Some points, each followed by its number:
tensor([-16, -74,  49,  49, -26, -16,  23, -32, -79,  26,  25,  37,   2, -27,  49, -22, -79, -18,
        -47,  49,  42, -59, -79,  11, -24,  14, -15, -79,  49, -38,   4,  27]) 0
tensor([ -6, -69, -79,  37,  41, -23, -79,  49,   0,  10, -11, -79,  15, -75,  19, -79,  49, -25,
        -62,  49,  -9,   2,  48, -10,  49, -34,  26, -13, -31,  -5, -79, -79]) 1
tensor([ 49,   9,  49,  32, -51,  24,  47,  34, -79, -48,   2,  49,  18,  49, -79,  19,  23,  44,
         12, -33, -79,  49, -42, -60,  49, -79,  49,  49,  49,  49,  49, -79]) 2
tensor([-75, -67,  49,  49, -32, -78, -11,  -9, -76, -67,  49, -26, -78,  25,  24, -19,  40, -79,
        -32,  24, -41,  -9,   8,  29,  49, -34, -79, -79,  18, -23, -38, -59]) 3
tensor([-24,  -2,   6,  -1, -17,  17,  49, -23,  49,  49,  -4,  34,  29,  16,   7, -14,  40,  18,
         49, -74, -56,  49,  49,  49, -79,  -8,  32,  21,  22,  49, -18,  18]) 4
tensor([ 38,  -3, -79,   4,  43,   8, -43,  49,  46,  21, -44, -65, -13, -79, -77, -49,  38,   9,
        -16,  24, -79, -12,  49, -29,  49, -72,  49,  15,  32,  30,  36,   1]) 5
tensor([-57,  15, -22,  49,  38, -18, -12, -41,  -8, -20,   6, -29, -20, -66, -48, -11, -12,  -9,
         29,  33, -12, -40,  46,  29,  25,  13, -25, -29,  20,   7, -34, -79]) 6
tensor([-79, -79,   7,  49,  49,   1,  23,  15,  42,   1,  45,  12,  -2, -40, -30,  49,  49,  48,
          1, -61, -18,  -7, -79,  24, -29,  49, -35, -79,  45,  -4, -36, -17]) 7
tensor([ 18,  47,  35, -79,  11,  13,  17,  27,  -9,  49, -32,   3,  49,  29,  35, -18,   4, -13,
        -30,   5,  31,  49,   3,  -1, -10,  12,  31,  14, -40, -22,  43,  49]) 8
tensor([-57,  39, -31, -30, -21,  -6, -11, -28,  49,  32,  24,  -1, -36, -16, -20, -36,  -2, -20,
          3,  29,  -5,  34,  49,  29, -49, -16, -26,  26,  -2,  -4,   1,  26]) 9
tensor([-20, -36,  44, -22,  49, -15,  49,   3,  16,  43,  49,  -7,  -8,  49,  26,  -2,  49,  12,
         49, -79,   9,  41, -10,  49, -79,  49, -23, -36,   4,  49, -15,  26]) 10
tensor([-12,  49,   0, -27, -79,  49,  49,  49,   3, -79,  -4,  49,  49,  -5,  49,  33, -64,  20,
         -1, -51, -49, -19,  11, -55,  49,  14, -46,  49, -74, -79,  49, -39]) 11
tensor([  8,  36,  -4,   3,   9, -29,  -9, -30,  10,  49, -64,  17,  -6, -26, -50,   0,  -2,  24,
         20, -26,  14,   5,  49, -42, -13, -52,  15, -16,  49,  -7,  27,  49]) 12
tensor([-29,  48,  18,   3,  36, -60,  49,  44, -18,  49,   9, -10,  -8,  49, -34,  46,  31,  11,
         21, -71,  44, -62,  23,  31, -79,  49, -79, -23, -13, -40,  -7,  30]) 13
tensor([  8,  49, -55,   6,  12,  -6,   1, -30,  49,   5, -77, -30,   5,  19, -29,  49, -26,  -2,
         49, -11,  48, -57,  49, -32,  -4,  39,  21,  46, -36, -18,  -3,  10]) 14
tensor([ 38,  13,  -1,  49, -11, -19, -27, -79, -18,  49, -53,  11,  49, -54,  10, -21, -44, -26,
         -3,  49,  49, -54,  20,  46,  -1,  -3,  24, -30, -15, -51,  -4,  14]) 15
tensor([-71, -58, -11,   4,  49,  49, -79, -79,  49, -35, -70,  13,  17,  49,   3,  49,  30,  49,
         49,  49,  45,   7, -79,  28,  49,  34,  49,  12, -34,   4, -53, -79]) 16
tensor([ 46, -79,  -9,  49,  41, -60, -30, -35, -66,  18, -63, -32, -79, -79, -34, -79, -49, -36,
        -79,  49, -79, -28, -59, -28, -15, -76,  49, -37,  27, -45, -73, -16]) 17
tensor([-51, -58, -28, -68,  49,  49, -45, -67, -11, -35, -21,   4, -75,  49,  49,  49, -47,  49,
        -37,  28,  49, -73, -79,   7,  21,  49,  49,  49, -35, -10, -31, -79]) 18
tensor([ 49, -72, -69,  32, -77,  49,  20,  29, -16,  40,  49,  49, -26, -37,  49, -58, -59,  49,
         49, -79,  29, -59, -10,  13, -78,  49, -10,  49,  48,  49,   2, -76]) 19
tensor([-32,  39, -11, -23,  49, -20,  28,  31, -35,  49, -39, -32, -29,  16, -51,  -7, -14,  -6,
        -13, -21,   8,   7,  49, -79,  22,   0,   3,  -2,  49, -20,  36,  24]) 20
tensor([-15, -54, -55,   4,   1,  49,  19, -34, -23, -29,  -9, -22, -65,  25,  49,  27, -79,  40,
         41, -12,  33, -75, -47,  25, -13,  49,  49,  49,  49,  49,   9,   2]) 21
tensor([ -2,   3,  49,  45, -19, -27, -17, -57, -79,  49,  -1,   4,  13,   9, -11, -45,  11, -31,
        -36,  49,  44,  11,  49,  49,   3,  -2,  -9, -45, -11, -11,  -9, -49]) 22
Which two points above are nearest to each new point by angle, seen from the average point of the numbered points? Their numbers follow each, nearest first.
tensor([ 49,  49,  29, -69, -13, -52, -12,  49, -23, -75, -15,  49,   2, -34, -79,  12,  -4,  -1,
        -45, -39, -79,  11, -79, -79,  46, -79,  35,  49, -15, -20,  49,   2]) 2 11
tensor([ 15,  49,  12, -75, -10, -14,  -9,  34,   7,  25,  30, -15,  35,  21,   6, -50, -37, -44,
        -55,  49,  17,   6,   3,   3, -55,  20, -20,  23, -79, -40,  -2,  41]) 8 9
tensor([ 13,  21, -26,   7,  49,  20, -29, -22,   7, -13, -72, -44,   4,  44, -18,  49,   3,  29,
         34, -40,  49, -79, -45, -50,  45,  49,   6, -23, -45, -18,  -3, -10]) 14 16
tensor([-33, -18,  49,   4, -14,  17,  22,   6, -50,  40,  49,   9,  14,  49,   9,  -5,  49,  28,
         49, -45,  21,  49,  49,  39,  -4,  16, -79, -36,  49,  49,  49, -40]) 10 4
tensor([-26, -29,  41,  49,  49, -62,  49, -11, -37, -29, -53, -57,   1,  -6,   6,  26,  30, -70,
        -10, -31, -33, -59,  19,  49,  10,  38,  -2, -79, -23,  13, -78, -79]) 3 6
tensor([-26, -38, -11,  49,   4, -45,   6,   8,  49, -79,  48,   5, -39, -63, -33,  15,  49, -44,
        -35,  49, -62, -22, -14,  49,  -6,  13, -61, -35, -43, -22, -79, -72]) 3 6
tensor([ 49, -24,  44,   6, -79,  21, -37, -41, -42,  21,  49,  49, -31, -34, -78, -64,   9,  49,
        -46,   4, -31,  35, -21, -45, -23, -77,  -8,  21,  24,  17,  40, -43]) 2 17
tensor([ -9,  38,  -1, -13,  49,   1, -38,  31,   5,  22,  49,  -7,  12, -28, -33,  -6,  -6,  12,
        -19,  49,  49, -53, -54,  -9,  -2,  49, -79, -49, -55, -38,  10, -39]) 13 6
tensor([ 49,  39,  33,  49, -79,  44, -22, -46, -21, -22, -17,  49,  49, -39, -18, -40,  -3,  49,
          8,   6, -27,  49,  49,  -8,  49, -79,  21,  49,   7,  23,  49, -77]) 2 11
tensor([ 39, -59,  49,  49, -42, -38,  49, -30, -79, -20,  49,  10, -79,  49, -79,  49,  36,   5,
         28, -78, -36, -31, -18, -79, -18, -66, -26, -26,  49,  49,  42, -44]) 2 3
tensor([ 18,  34, -36,  13, -16, -45, -38, -56,  49, -30, -39,  -2,   7, -79,  -5,  -8, -48,   0,
          5,  23,  13, -14, -25,   4,  15, -35,  13, -11,  17,  -9,  32,  49]) 15 12
tensor([-29,   5, -22, -17, -25,  12,   2,   6,  10, -52,  13,  -9,  -3,  49,  49,  49, -50,  29,
         49, -30,  49, -32, -26, -14,   1,  41, -12,   0,  27,  20,  49,  40]) 21 11
tensor([ 38,   0, -47,  49, -47,  49,  49,  -2,   3, -12, -79,  49,  49, -79,  49,  -7, -79,  13,
        -44,  17, -79,  49, -20,  27,   6, -23,  49,  49,  49, -19,   2,   7]) 11 2
tensor([-29,  15, -35,  18,   5,  23,  45, -41,   5,  43, -38,  25, -13, -39,  -2, -17, -79,   0,
        -13,  49, -13, -34,  28,   1, -54,  10,  49,  40,  49, -25, -14,  26]) 15 9
tensor([-19, -21,  10,  49,  38, -49,  28,  -8,   1,  49,  15,  -1, -60, -73, -60, -26,  -2, -24,
        -46,  24, -48, -66, -19,   0, -37,  25, -53, -79, -15, -34, -79, -44]) 17 6
tensor([-61,  49, -19, -59,  -2,  -4,   6,  27,  43, -79,  49, -49, -28,  49,  -9,  49, -47, -30,
         49,  10,  30, -16,  -2, -22,  34,  49, -79,  29, -10,  17,  49,  16]) 11 14
tensor([-23, -22,  42, -79,  15, -12, -79,  41, -36,  34,   4, -43, -45, -15,   1, -79,  49, -44,
        -79,  35,  25,  49,  31, -32,  49, -50, -79, -15, -73, -62,  33, -22]) 1 8
tensor([  2,  -6, -37,   0, -79,  49, -49, -54,  29, -12,  21,  36, -37, -21,  49,  -9, -68,  49,
         49, -41,  49, -24,  41,  29, -13,  17, -35,  42,  15,  47,  45,  -7]) 19 21
